One turn moves each row of this set onto another row. After a few examples, where does it send each row asked below?
C: [ -4   6   4  -1   7   9  -5   4 -20  -4  -5   7   3  -2   3  12  -9   8
   7  -1   7   4  -1   4   1  -1   6]
D: [-14  -1   7  -3  12   1  -4   2  -7  -7  -3   7   1   5   1  12  -8  14
   9  -4   0   8 -14  -2  14  -4  -3]
Y: [-11   4   6  -2   6  10  -5   2   6  -4  -6  -4   0   2  -1   8  -7  14
   5   0   7   7  -6   9 -12   1  -4]
S: [ -8  -3  14   1   9  16  -7   7 -11   3  -2  -3   4   3  -5   0 -11  -3
   2   4   5  -1   1   5   4   4   1]
Z: [  1   5   9   0   3  -4  -1   4 -10  -1  -7 -10  -5  -1  -2  12  -7  -8
  12  -2   3  12  -2   2   4  -5   0]
Q: [ -1  -6   6   1  10   3  -5   9 -13  -3 -11   1   1   2 -11  14  -3  -3
   9   7   4  11   1  10   7   2  -4]
J: [ -4   7  11  -2   7   1   3  -4 -14  -3  -7   3   4  -1   6   4 -16  -4
  11  -5   3   1  -7  -1   3  -1  -3]
M: [-10 -12   6   0   3   1  -3   0  -1  -4  -4 -10  -2   1   0  17  -6   4
   6  -2   3   6   1   5  19   2  -4]
U: [ -3   3  24   0   6   4 -11   4  -6  -2  -8  -5  -1  -2  -1   2 -10  -5
  10  -1   5   5  -2   5   0  -1 -10]
N: [-12  -4  -1   0   7   2  -5  -1   2   0  -9 -13  -3  13  -5   8  -7   1
   5  -1   6   2  -8  11  -4   3   4]
P: [-17   6   0  -3  -6  -1   1  -1  -7  -8  -6  -5   0   2   6   9   1   6
   1  -1   5   4   1   8   9  -4  -5]
E: [ -7  -2  -2  -7  12   3   2  -2  -1  -9 -16   2   4   4  -3   6  -5   6
   2  -8   3   7  -8  11  -2   4  -5]
G: [ -8  -1   4   0   4   0 -14   2  -2  -4  -4  -4   3   7   1   6  13   1
   8  -1   4   4  -8   3   5   2 -13]
A: [-13  -2   9   4   4   4 -17   8  -2  -7   0  -4  -4   7   6   5  -8   9
   2  -2   3   3   0  -4   7   8  -8]
W: [-19  -6  11   4   5   4   5   3  -7  -1   2  -1   2   9   3   3   0   7
   8  -7   2  -2  -9   7   2  -5  -9]

Z moves to U
Y moves to E
And these:
M moves to A
P moves to G
C moves to Q

One turn moves each row of this set onto another row. After a few examples, where does it send each row asked below?
Kade: [  5   1  13   4 -12 -11   4   8  -4  -4   2  -2]
Bafi: [ 10  -5  -9  -3 -11  -5  -2   1  -5  -7  -6  -1]
nop: [ -7  -2  -2  -3  -4 -19   4   4   0  -6   1 -11]
lafa: [  9  -1  -2   3  -7 -15  13  -8  -2  -5  -1  -5]
zegam: [ -9  -2   4  -5  -8 -10   3  -2   0  -4  -6 -11]
kesup: [  7  -2  -3   3 -14  -8  10  -7  -3 -10  -5  -2]
Rusun: [ 11  -1  -4  -7 -11  -5   0   7  -6  -2  -6  -1]
futo: [  4  -7   4  -1 -14 -13  -6   2 -15  -2  -2   1]
Salen: [  5  -4  -7  -7 -15  -8  -5   1  -9  -3  -4  -5]
ves: [ -3  -9   1  -7  -7  -6  12   9 -10   0  -2  -3]
Lubi: [  5   6   9   1 -14  -7   0   7  -3  -4   0   3]
vave: [  3 -10  10  -6  -5 -13  10   7  -9   0   1   0]
fus: [ -2  -2  -5   3  -2 -19  -1  -4   0  -4  -4   1]
bupi: [ -5 -11   3   2  -3 -11   3  -3  -8   5   3  -1]
fet: [ 7 -5 -6  6 -7 -8 13 -3 -1 -5  2 -2]
Nizi: [  4  -5   2  -8  -5 -13  11   7  -8   5   3   2]
pora: [  9  -6   0  -1 -15 -14  11  -6   3   0  -2  -2]
sof: [  2  -2  -2   1 -12 -11  11 -12  -2  -4  -2  -6]
rulit: [  9   0   2   3 -10 -13  -3 -10  -5   4  -1  -2]
digu: [  0   3   9   3   2 -13   3   5  -9  -4  -4  -3]
nav: [ -4  -4  -4  -4 -10 -15   3  -1   3  -3   0 -14]
redim: [  1  -7   4  -7  -2 -18  15   6  -5  -3   0  -3]
fef: [  6  -4  -6   3 -13  -8  12  -8  -3  -4  -1   2]
dur: [ -1  -8   3  -9  -5 -17  12   5 -11  -2  -1  -4]
ruv: [ -1  -1  12   1 -14  -8   3  11  -3  -5   1  -1]
bibe: [ 11  -6  -3  -5 -15 -14  -2   5  -6  -9  -7  -7]
tulan: [  5  -6   1   4  -7 -12  -5   2 -15  -6  -3   1]
Zug: [  3  -4  -1  -6  -7 -18  11   9 -13  -2   4  -2]
fol: [ -5  -7  -4   2  -5 -15  -1  -6   0  -6  -7   1]
fuzu: [ 13   2  -1   5  -7 -13   0  -5  -2   3  -1  -1]
kape: [ -5  -6  -1   0  -5 -13   6  -2  -9   7   5  -4]
Sida: [ -8  -6   3  -2  -9 -17  -1   2   3  -6  -2  -8]
Dopo: [  4  -1  -5 -10 -16 -12  -3   2  -2  -2  -6   3]
ruvov: [  8  -3  14   4 -10  -8   3   4  -1  -6  -2  -4]
kisu: [  5   7   9   1 -13  -8   8   6  -8  -6  -3  -6]
tunud: [ 10  -3  -3  -7 -12  -9  -5   6  -2  -4  -8   1]
Tamos: [ 2  3 10  5 -9 -4  3  5 -3 -9 -4  1]
lov: [ -7  -2  -2  -1  -7 -13   6   5   8  -4  -3  -4]
sed: [ -2   7   7   0   0 -12   1   3 -10   2  -2   0]
vofid: [ -7  -1  -2  -1  -6 -11   3  -1   3  -4  -3 -13]

pora moves to bibe
Tamos moves to Nizi
digu moves to kape
And these:
vofid moves to fef
Rusun moves to ruv
vave moves to nop
Zug moves to zegam
bupi moves to fus

One turn moves each row of this set onto another row. After a few examples, where does it send each row asked below?
Rora: [ -1   5   1 -11  -2   4  14   4  -7   6  -6  -5  -3  -1   6]
vum: [  0   1  -2 -14  -6   3  19   7  -8   6   2  -8   3   0   9]
dudi: [  2  -5  -1  -1  -7   9   1   2 -15   0   2 -13   1  17  -2]
Fur: [ -1  -6  -2  -3  -7   9   2   2 -13   1   5 -15  -1  17   0]
bidif: [  6  -4  -1 -15 -15   2  18   8  -7   4   4 -13   2  -2   4]
beg: [ -2  -4  -2  -2  -6   9   0   3 -13   5   3 -15  -5  17  -3]
vovu: [  4 -11  -2  -8  -2  12   0   8  -5  -3   2 -17   8   9   7]
num: [  4   0   1 -10  -6   2  17   8 -11   2  -4  -5  10   0   7]
diti: [  1  -5  -1  -1  -7   9   0   3 -13   3  -1 -13  -2  17  -5]
moder: [  2  -5   1  -8 -14   6   1   7 -10  -1   6 -21   0  13  -2]
puvu: [  9 -14  -5 -10  -2  16  11   4  -9   6   5 -12  -1   1  -2]
nason: [  1  -9  -3 -12  -1  12  -2   8  -2   3   3 -18   0   8   6]
ter: [  7  -1   2 -12 -12   1  12   9  -7   7 -10  -9  -1  -3  -6]
vupi: [ 12 -13  -3  -7  -1  15   8   6 -10   5  -4 -10   0   0  -7]
Fogov: [  3  -2  -1 -16 -12   2  15   9  -4  10  -1 -12  -6  -2  -1]
Pevar: [ 12 -14  -4  -7  -2  16  11   4 -11   3   1 -11   3   1  -4]
vor: [ 10  -4   1 -11 -14   1  16   9 -11   1  -4  -9   8  -2  -2]
badiv: [  3  -3   2  -7 -13   5  -2   8 -10   1  -2 -19  -2  12  -7]
Veker: [  3   3   1 -10  -5   1  15   9  -9   6 -10  -3   4  -1   2]
kuveg: [  5  -4   2  -6 -14   6  -1   8 -12  -3   1 -19   2  13  -4]
Rofov: [  2   3   1  -9  -4   3  16   4 -10  -1  -2  -5   6   0   9]
Laz: [ -1   3   0 -12  -4   4  17   4  -8   4   1  -6   0   0  10]
zuvu: [ -1   3  -1 -13  -4   3  16   8  -6  11  -4  -6  -2   0   5]
ruzel: [  1  -3   1  -8 -12   6  -1   8  -8   3   3 -20  -5  13  -5]
Getiz: [  5  -9   0  -7  -1  11  -4   8  -7  -2  -7 -14   7   7   1]
fubi: [  9 -12  -4  -9   0  16   9   5  -8   8   0 -11  -4   1  -6]
zipim: [  2  -7  -2 -10   1  12  -5   9  -3   4  -6 -16  -1   8   1]
modop: [  2   4   2  -8  -3   3  14   4 -10   2  -8  -3   3  -1   5]

ter moves to Fogov
Rofov moves to modop
And these:
vupi moves to fubi
kuveg moves to badiv
Fur moves to dudi
Veker moves to zuvu
zipim moves to nason

